In the data rows, the value 128 means zero.
A hidden rule labels the rows of this table. It goes by one to three of the table's principal directions, not those with the most spread.
255 129 026 137 214 102 141 154 157 152 118 101 116 188 147 165 221 092 173 096 206 099 098 144 166 127 091 047 141 122 119 109 151 175 119 179 228 f
102 101 178 126 101 119 122 109 092 130 127 174 128 117 095 117 078 181 106 114 122 134 147 160 105 113 179 166 116 137 124 131 112 165 153 098 094 f
170 081 179 167 137 127 127 112 111 146 105 145 170 102 137 151 116 095 116 084 182 125 119 165 092 091 129 160 115 146 144 138 146 195 209 134 135 d
195 091 185 131 094 103 158 178 080 154 042 167 118 143 098 110 036 134 107 065 141 172 140 151 086 121 228 210 105 119 115 174 145 154 199 097 103 e
138 117 131 094 122 122 134 141 145 120 117 096 111 132 118 101 188 098 125 124 131 085 101 107 117 132 100 161 159 117 154 150 184 128 138 120 124 e
125 124 183 127 088 150 084 124 120 120 090 114 099 121 113 096 117 099 083 120 124 113 134 102 110 109 141 208 164 161 165 179 170 153 152 131 099 e
143 190 043 120 198 106 125 112 172 080 184 104 108 140 168 181 183 092 158 133 149 115 120 098 180 116 071 056 120 124 132 103 128 094 108 192 197 e
132 099 112 118 117 109 159 119 152 143 135 096 135 095 124 164 133 079 187 088 151 104 120 181 114 108 114 147 133 129 161 080 132 125 185 106 131 f
112 131 089 156 171 126 151 119 160 121 119 096 130 139 142 152 200 113 169 148 152 116 093 119 178 163 071 087 108 117 089 088 121 121 066 151 146 e
117 090 187 211 122 159 085 083 112 136 112 145 162 103 160 138 078 114 094 117 142 161 149 143 121 113 147 173 114 174 112 145 101 169 147 163 117 e
131 162 094 131 136 130 109 145 161 097 112 105 082 131 136 118 142 101 129 144 120 146 124 082 163 145 129 125 125 131 129 141 139 088 094 164 140 d
048 150 107 148 162 150 088 071 162 062 187 137 131 098 165 168 154 156 141 167 111 131 108 096 169 121 079 077 101 153 120 109 107 084 074 189 139 f
152 164 105 120 102 138 136 154 151 144 088 083 087 120 101 091 132 089 129 146 104 152 121 104 133 152 140 151 166 129 152 126 131 084 100 113 113 d
133 107 110 185 128 118 156 145 131 163 088 128 128 130 136 145 072 140 164 110 128 189 143 161 149 166 177 118 086 117 071 079 058 112 093 118 124 e
210 104 066 146 202 108 154 117 164 130 113 068 140 156 144 176 246 064 179 098 215 073 075 154 165 124 054 101 135 127 123 101 164 171 134 179 194 f
181 136 080 147 183 141 166 148 145 154 116 093 162 144 159 159 202 068 172 123 175 115 088 128 147 133 057 070 133 121 116 103 152 135 116 152 180 e
140 091 105 180 143 118 164 131 157 148 091 085 128 125 135 148 141 096 174 108 150 145 117 162 165 163 136 143 110 125 097 085 100 119 103 140 134 e
225 160 129 116 138 102 178 186 102 146 089 148 093 135 093 108 065 118 101 082 125 179 147 136 117 115 232 152 148 114 158 155 137 122 165 114 145 f
116 115 154 148 115 112 149 131 129 133 092 115 127 136 124 143 105 132 135 113 127 138 125 133 135 151 135 157 109 119 106 120 114 121 121 116 106 f
164 123 123 127 135 097 170 160 128 136 111 145 123 133 114 154 083 150 141 105 130 148 137 157 137 136 181 102 100 099 132 122 103 118 143 113 135 e
105 155 113 112 141 159 109 117 159 125 200 087 154 111 182 095 204 070 103 166 093 093 126 072 114 129 045 109 189 128 168 146 166 093 114 145 152 d
020 150 182 109 083 167 085 096 137 102 215 141 141 061 163 082 099 124 071 173 037 124 167 079 089 112 119 150 169 140 185 156 128 073 131 111 090 d
092 129 134 120 112 154 130 142 128 133 144 115 136 141 142 102 142 113 117 162 098 107 150 111 147 150 117 125 147 123 127 150 138 115 098 123 120 e
093 132 142 125 104 126 119 092 128 124 157 117 125 120 123 131 113 118 123 132 113 113 156 142 131 122 125 164 150 148 143 122 117 128 141 121 113 d
068 152 091 066 130 129 114 094 163 082 209 112 087 094 128 120 178 120 146 143 091 074 130 116 136 099 107 123 176 136 183 109 147 090 117 128 133 e
135 131 148 129 096 141 159 172 122 153 099 125 107 102 100 068 090 112 103 135 089 167 150 126 121 149 203 166 150 115 148 142 125 101 119 092 100 f
158 082 074 140 149 103 184 156 164 173 080 050 134 147 112 120 235 087 191 124 179 093 082 161 150 185 075 114 116 079 087 061 127 147 090 100 135 e
061 196 096 055 120 124 088 090 186 043 215 107 085 084 113 142 160 157 117 185 071 091 114 081 145 109 087 082 154 128 214 131 133 042 105 147 119 f
156 171 132 189 162 123 102 129 145 089 098 147 114 110 140 170 076 132 100 131 148 196 126 098 163 124 156 092 071 139 127 141 096 114 121 189 147 e
176 111 116 181 168 130 168 139 137 160 088 118 140 136 149 153 144 092 153 109 159 139 116 148 154 145 132 103 123 122 104 106 111 151 108 139 157 f
121 118 110 155 139 056 148 124 157 083 074 137 055 154 103 172 090 172 158 107 139 151 131 140 196 173 193 144 054 104 073 107 078 112 092 146 118 e
011 114 158 096 080 137 126 092 141 124 197 096 116 090 144 088 140 095 126 135 064 073 172 126 112 127 116 198 183 128 158 106 130 104 125 081 086 e
127 123 124 179 163 177 101 108 149 116 120 120 163 116 151 144 180 131 128 168 146 141 079 105 156 138 071 078 118 158 120 136 134 125 078 187 145 f
041 162 140 033 088 171 074 106 137 074 201 114 121 095 109 082 188 147 100 186 075 070 102 070 093 094 059 137 184 147 201 164 197 081 125 121 093 e
127 129 139 182 155 146 136 130 125 130 089 110 134 148 144 143 147 102 136 117 156 145 113 114 166 143 107 146 118 153 092 126 142 144 095 165 140 e
154 190 054 101 146 110 074 115 172 083 146 095 073 142 135 145 161 105 132 148 138 118 123 084 155 118 091 092 134 133 149 129 129 097 114 175 162 e
142 121 119 075 097 103 143 148 123 157 140 117 115 151 111 112 129 125 139 110 115 089 147 147 100 128 132 144 163 110 151 126 143 136 158 078 124 d
127 118 106 131 140 127 148 141 128 144 120 130 142 135 127 130 154 133 156 136 144 127 113 139 134 144 110 095 107 111 098 101 121 136 109 115 133 f
083 095 125 154 106 110 119 096 151 131 137 124 119 131 135 148 111 148 152 139 115 117 153 157 156 161 135 129 109 129 104 100 078 128 104 121 112 d
170 101 178 149 099 100 207 198 107 175 056 133 139 138 101 119 041 141 112 103 110 172 152 161 123 173 222 152 099 074 117 143 095 114 143 073 095 e
084 077 184 180 093 139 097 108 106 157 095 154 154 135 138 117 087 179 108 140 119 145 142 137 110 159 138 147 094 130 071 125 080 163 102 105 084 d
101 138 135 105 116 143 134 135 130 117 129 118 108 126 120 107 145 114 127 138 108 111 127 111 137 129 127 151 154 135 144 141 157 114 114 122 117 f
024 142 102 081 121 120 112 089 167 056 214 129 094 082 112 133 148 173 147 162 082 104 129 123 157 121 125 112 122 130 163 101 118 065 100 138 110 f
115 183 082 155 147 088 080 105 187 046 096 105 027 148 132 166 106 143 126 145 118 157 134 072 212 159 155 124 084 130 102 131 080 073 056 198 135 f
166 095 111 223 149 081 108 161 154 131 004 100 082 221 144 165 114 154 137 121 179 155 134 113 216 221 152 116 030 094 009 129 065 163 041 172 134 e
137 059 203 179 096 118 132 135 098 142 058 149 130 116 103 108 052 160 095 091 133 171 141 162 109 141 222 216 091 129 099 150 103 159 151 115 080 f
127 106 196 105 099 127 120 137 087 135 128 184 163 125 095 130 080 199 089 127 127 121 128 149 084 106 151 120 111 124 155 164 138 166 177 094 098 f
054 144 199 098 091 202 084 114 099 127 183 133 171 108 153 053 153 121 050 183 063 098 139 063 079 111 078 159 199 150 167 194 182 119 118 114 093 f
159 131 129 137 127 128 116 123 132 115 105 132 130 114 120 157 097 135 132 120 143 152 110 136 123 110 140 123 108 140 141 135 119 117 151 149 127 e
155 178 100 124 130 135 120 113 137 127 156 138 120 095 125 145 086 123 131 125 109 173 131 128 112 097 143 104 153 157 172 112 107 087 147 138 145 d
121 116 117 120 136 126 151 117 119 147 154 134 137 137 131 128 145 120 143 129 129 098 148 157 137 127 128 117 146 123 121 110 119 152 125 109 138 d
137 125 088 076 132 107 164 118 134 132 183 136 141 094 118 149 122 141 171 110 117 116 122 176 097 095 137 094 138 108 162 083 109 098 167 096 138 f
157 158 060 101 164 141 163 171 163 144 121 071 096 158 138 107 227 078 164 137 123 095 098 092 162 154 083 091 185 113 137 113 171 100 062 132 167 e
136 137 136 059 110 085 126 137 123 094 154 147 100 146 098 142 096 183 113 107 109 100 137 132 111 107 159 135 130 112 171 159 145 112 171 114 121 f
086 151 123 141 101 157 088 101 132 128 142 140 145 120 129 126 112 156 120 193 104 150 133 112 134 146 097 088 117 145 115 125 090 107 091 130 107 d
168 082 071 059 129 068 153 126 110 125 114 147 082 153 076 167 126 162 216 049 183 088 114 214 113 082 172 151 108 122 112 074 134 170 187 097 139 e
107 158 057 079 178 149 093 098 153 092 221 111 153 136 167 130 255 102 143 181 147 055 100 091 140 106 004 042 148 124 138 123 173 131 109 168 180 f
160 148 076 150 174 124 130 120 164 103 135 113 125 102 137 177 152 097 169 115 167 151 096 134 155 109 104 086 106 147 145 097 131 108 138 181 171 f
113 097 063 144 163 127 156 095 145 153 150 093 133 150 140 146 201 124 197 127 148 092 118 174 170 150 091 101 143 131 079 054 096 145 067 130 153 e
071 083 156 215 155 131 146 074 103 146 112 147 172 147 145 155 123 186 140 139 143 148 129 164 166 170 122 123 076 130 019 076 048 168 053 132 107 f
089 127 135 031 097 159 125 123 109 127 196 138 156 108 101 084 189 141 125 162 102 062 108 127 074 092 074 122 186 131 186 146 196 126 161 083 110 d
167 133 085 094 151 109 134 140 126 129 157 143 128 144 128 137 137 158 143 112 133 124 121 140 115 112 133 087 131 115 133 119 128 122 139 130 159 f
195 149 059 117 172 102 153 169 146 109 100 115 065 163 123 125 149 111 154 100 142 146 119 113 173 139 173 125 131 119 113 134 147 104 101 166 174 f
139 178 158 064 081 150 079 137 126 096 155 132 095 093 113 094 088 094 069 134 088 118 151 085 083 070 152 170 188 154 236 201 185 100 197 128 115 e
122 136 181 192 118 149 074 128 141 109 097 143 128 110 144 122 080 149 064 153 110 181 132 081 135 147 150 130 102 146 135 176 110 116 108 168 112 d
092 115 178 090 099 152 115 104 126 128 223 132 169 089 143 112 128 117 091 128 085 079 154 138 082 086 110 152 199 154 224 164 171 124 193 115 124 f
164 096 203 153 119 137 127 156 082 156 106 192 167 110 120 110 062 161 072 106 136 161 143 146 079 107 191 134 109 125 143 169 131 180 183 108 116 f
102 142 092 115 143 110 123 108 143 101 153 119 112 147 127 160 153 139 158 135 141 104 127 132 164 131 098 105 112 129 113 104 121 124 110 145 141 f
Which label does each new row get?
124 138 150 089 132 137 137 122 107 128 182 147 174 103 137 144 129 122 125 109 129 106 119 136 078 076 092 117 150 136 177 133 166 133 195 114 138: f
099 117 186 192 118 119 082 102 131 094 083 142 122 125 141 155 078 141 093 129 144 155 136 106 147 140 139 161 066 141 097 154 103 147 129 163 102: f
190 201 075 076 117 094 154 192 132 132 089 094 062 151 098 103 098 097 130 111 112 161 139 095 122 135 170 138 143 089 138 126 129 073 129 101 132: f
090 150 150 136 120 155 078 124 146 091 159 148 132 086 153 109 099 161 077 169 077 163 128 072 113 126 135 101 117 128 155 163 114 074 106 153 113: f
078 180 101 160 184 174 030 049 186 048 201 111 131 092 182 152 222 115 095 199 131 107 091 049 169 107 017 059 139 178 160 143 142 109 071 234 165: d
075 115 180 115 070 112 130 122 088 139 152 177 133 117 112 126 005 188 107 114 079 152 195 167 098 119 212 161 110 120 126 127 071 121 161 073 079: e
176 115 065 115 168 078 204 150 135 130 115 130 078 128 085 157 134 116 209 055 170 140 119 197 163 114 195 143 121 131 127 066 136 134 151 126 166: d
081 176 147 132 106 151 048 095 150 081 157 109 098 095 154 095 119 100 069 156 088 143 144 052 114 112 107 171 153 159 161 164 139 089 123 164 113: f
065 127 134 113 118 149 101 094 129 121 179 118 127 123 150 104 167 104 121 147 109 081 150 113 127 119 089 150 165 144 132 126 145 141 117 123 123: f
138 196 123 134 123 136 068 124 133 111 145 125 112 136 156 112 102 108 072 152 105 158 155 061 119 122 112 120 142 140 141 165 124 104 124 159 141: f
102 153 088 166 151 117 045 099 166 076 140 149 092 164 168 148 130 182 104 189 116 142 144 071 189 171 112 053 072 123 073 147 070 113 045 194 148: d
141 150 123 068 114 082 114 121 128 110 148 137 103 163 104 145 139 150 122 122 136 079 132 122 114 116 102 123 136 117 154 145 153 146 168 110 133: e
147 106 152 115 126 144 087 105 125 115 141 138 151 094 131 136 141 122 116 109 153 110 098 132 077 073 101 142 139 156 174 148 167 154 192 144 131: f
105 115 184 182 127 171 069 094 112 092 096 133 138 100 158 132 102 093 092 121 150 149 126 101 127 093 130 191 107 174 115 168 142 152 145 184 112: e
182 112 145 184 153 118 160 175 118 168 062 156 126 144 124 116 108 144 109 117 145 169 129 132 141 166 183 100 099 100 093 131 103 165 099 115 137: d
110 085 150 165 118 133 101 096 088 152 144 190 161 127 142 138 055 196 122 115 124 161 162 174 104 116 176 121 096 144 081 110 063 165 134 119 118: e
209 156 087 136 173 113 150 149 109 132 098 163 098 151 106 158 109 129 155 084 174 166 120 149 149 100 173 106 121 152 120 117 137 156 145 154 176: d
055 133 097 140 137 148 089 100 166 117 143 085 124 153 140 109 235 150 133 205 120 084 102 083 173 186 029 079 128 119 084 103 116 126 016 140 119: d
213 139 134 152 159 118 147 159 101 154 069 138 144 158 126 150 117 110 121 093 183 151 111 131 119 117 130 116 108 121 108 138 140 173 156 136 154: f
071 154 131 077 102 133 138 132 141 082 135 113 089 103 094 116 124 148 137 143 083 125 110 105 138 125 142 156 139 127 158 131 146 060 106 118 091: e
101 099 179 150 109 132 158 121 111 132 108 132 145 097 111 126 097 118 129 106 130 145 128 156 119 123 158 189 118 139 129 122 132 134 156 112 096: f
159 075 174 189 106 127 146 137 107 169 072 128 135 116 129 130 054 090 127 071 148 163 163 180 119 124 204 207 119 147 117 128 108 165 175 120 115: e
062 124 147 173 135 142 132 118 127 113 149 153 146 090 145 137 070 176 122 141 094 184 145 132 146 142 170 107 081 123 100 101 065 089 086 136 107: e
177 187 090 074 124 079 128 153 134 091 132 142 057 144 091 144 063 165 124 096 107 161 143 117 132 107 199 130 131 125 166 143 124 076 152 137 142: f
086 125 146 139 109 123 109 135 138 116 124 124 104 150 148 096 112 151 093 154 082 130 157 088 148 173 150 146 121 105 097 156 105 104 074 127 105: f
097 112 157 134 117 180 102 097 128 137 151 098 156 107 164 084 197 044 107 148 125 082 127 101 107 112 061 181 189 161 148 155 185 154 140 136 126: d
181 071 141 210 168 105 162 164 141 159 036 112 160 170 151 166 154 123 146 109 192 138 094 140 163 188 110 099 056 090 056 122 113 174 101 146 144: f
088 134 119 110 140 121 123 077 134 110 210 158 143 103 125 152 141 165 138 137 117 107 131 152 125 104 106 095 142 150 158 101 119 130 141 129 140: e
203 113 095 135 147 106 145 155 120 140 081 137 094 155 110 138 111 123 153 086 165 147 129 159 145 123 186 136 117 130 111 126 128 154 142 141 155: f
067 158 107 112 134 168 051 072 138 086 153 104 142 142 151 113 235 116 119 206 143 082 087 059 135 129 000 106 130 150 094 140 162 135 078 167 123: d
111 093 164 165 124 160 137 115 119 148 143 129 171 093 150 121 116 095 121 120 125 135 141 152 118 117 135 157 141 151 141 131 132 139 152 133 124: f
105 147 119 060 105 138 110 133 147 098 168 104 095 112 119 103 153 111 122 136 092 085 129 103 116 103 120 149 179 132 194 153 174 091 141 123 121: e
133 091 127 171 128 109 150 132 126 161 074 132 140 158 113 147 131 157 157 135 161 134 119 163 154 177 125 104 079 108 064 094 086 166 094 108 116: d
096 146 081 099 122 095 161 118 142 122 170 132 113 116 118 162 088 158 177 126 100 137 151 166 143 131 155 091 110 104 125 069 067 077 119 099 125: e
